50 stands for zero in the data rows.
Some points, one per row:
(84 87 22 54 27 84 66 91 41 56 54 51 43 44 11 52)
(27 42 94 57 74 30 38 30 75 55 33 56 66 58 74 47)
(83 75 99 40 34 69 51 56 41 45 25 44 48 35 8 34)
(19 22 45 47 79 15 36 22 62 45 52 46 59 54 99 48)
(41 43 99 43 61 41 39 31 62 42 23 49 61 45 46 37)
(90 87 62 39 27 86 63 69 41 50 31 44 41 42 8 41)
(71 85 59 66 43 83 55 72 70 74 40 72 50 58 27 48)
(54 52 99 40 48 46 38 36 47 51 23 45 52 45 38 39)
(92 87 55 43 25 86 57 68 39 46 32 50 47 41 7 40)
(52 56 0 60 21 61 71 88 32 48 99 55 35 46 9 67)
(55 51 0 58 19 63 74 86 32 51 99 53 35 46 9 66)
(57 56 0 58 21 63 72 87 28 49 99 56 35 48 9 68)
(39 36 99 44 55 42 40 33 59 50 20 41 57 45 43 40)
(81 71 99 41 33 71 53 53 44 42 21 41 45 40 9 35)
(41 44 99 44 56 40 41 33 64 54 25 45 62 46 52 39)
(25 19 7 52 72 21 39 26 49 41 69 48 49 57 99 56)
(55 54 99 42 45 43 45 42 51 49 24 49 54 41 38 35)
(67 85 55 63 43 79 60 66 72 71 30 72 56 51 24 49)
(28 34 91 59 71 31 41 26 73 52 28 61 65 49 74 46)
(83 71 99 36 30 67 44 53 39 41 27 39 46 38 6 35)
(25 17 8 48 72 19 40 26 47 43 64 45 54 62 99 59)
(85 95 42 49 33 93 67 70 47 51 43 52 47 45 10 49)
(21 23 19 54 76 16 35 28 55 48 60 49 56 63 99 59)
(53 56 0 57 24 65 71 88 31 50 96 55 32 46 10 70)
(37 47 99 45 57 40 41 28 60 49 28 43 49 52 56 40)
(28 18 7 44 69 19 41 28 46 40 67 45 51 58 99 56)
(19 18 44 50 80 18 38 22 59 49 51 50 63 56 99 53)
(92 89 58 43 27 83 57 71 43 51 32 42 44 38 10 38)
(19 29 91 45 70 26 32 28 69 51 40 52 67 55 83 46)
Then 10 other points, each followed by its number:
(25 20 9 42 65 19 36 27 48 41 66 45 48 59 99 56) 0
(29 34 94 54 75 39 38 34 71 57 26 55 66 58 73 38) 1
(22 19 19 55 75 18 36 22 55 48 60 50 56 62 98 56) 2
(29 43 92 57 75 35 41 29 68 57 29 67 58 56 76 44) 3
(86 82 17 52 28 89 68 87 39 55 57 50 38 45 13 51) 4
(43 46 99 48 58 36 35 37 57 50 19 46 56 44 51 44) 5
(53 53 0 59 20 64 72 90 30 50 99 54 32 45 10 68) 6
(24 34 94 53 78 31 39 38 71 59 29 56 64 54 70 47) 7
(73 73 5 56 23 79 73 91 33 54 71 53 36 45 9 57) 8
(24 17 9 51 72 18 39 26 52 41 71 46 50 62 99 56) 9
Which of these numbered points is nearest to each point below, ignoring the 3 directions in which the first points spread most? Its number follows each.
(23 21 85 49 79 27 38 25 61 49 29 50 62 53 83 44) > 1
(30 40 92 55 77 41 31 26 70 61 29 51 60 56 73 46) > 1
(22 28 88 44 70 24 36 23 67 53 33 47 67 57 83 45) > 1
(29 38 91 62 72 34 39 35 68 61 26 67 61 54 76 44) > 3
(25 18 7 41 66 20 37 27 44 35 66 44 48 57 99 57) > 0
Here are 10 other points, each followed by its number:
(88 90 51 48 29 89 65 78 43 56 37 46 43 41 10 44) 0
(91 92 58 47 31 88 61 71 44 50 38 47 43 42 8 40) 1
(27 35 92 55 77 37 36 36 69 61 24 55 61 53 73 47) 2
(55 54 0 59 24 65 69 90 30 48 97 54 34 51 10 67) 3
(93 87 56 44 25 90 57 67 43 51 35 51 47 39 9 39) 4
(91 93 57 45 29 90 61 68 37 49 31 46 47 42 13 43) 5
(81 71 97 37 28 74 53 57 41 42 23 39 50 39 6 38) 6
(26 20 4 53 72 21 37 30 49 38 69 46 50 60 99 58) 7
(23 19 19 53 73 21 38 23 56 49 62 50 58 60 99 57) 8
(39 45 99 48 60 39 41 35 57 50 20 43 57 44 45 40) 9
Which of these numbered points is nearest to each point below, ignoring the 3 directions in which the first points spread most? Its number follows each.
(84 85 19 54 28 87 68 87 38 56 52 47 42 45 10 49) > 0
(54 52 0 56 20 62 75 90 36 50 99 56 31 49 11 68) > 3
(29 15 7 44 65 18 38 27 45 38 65 45 46 59 99 55) > 7
(89 92 49 49 30 90 66 72 43 56 35 47 46 42 11 46) > 0
(15 19 45 48 79 20 38 26 60 50 48 52 60 57 99 52) > 6
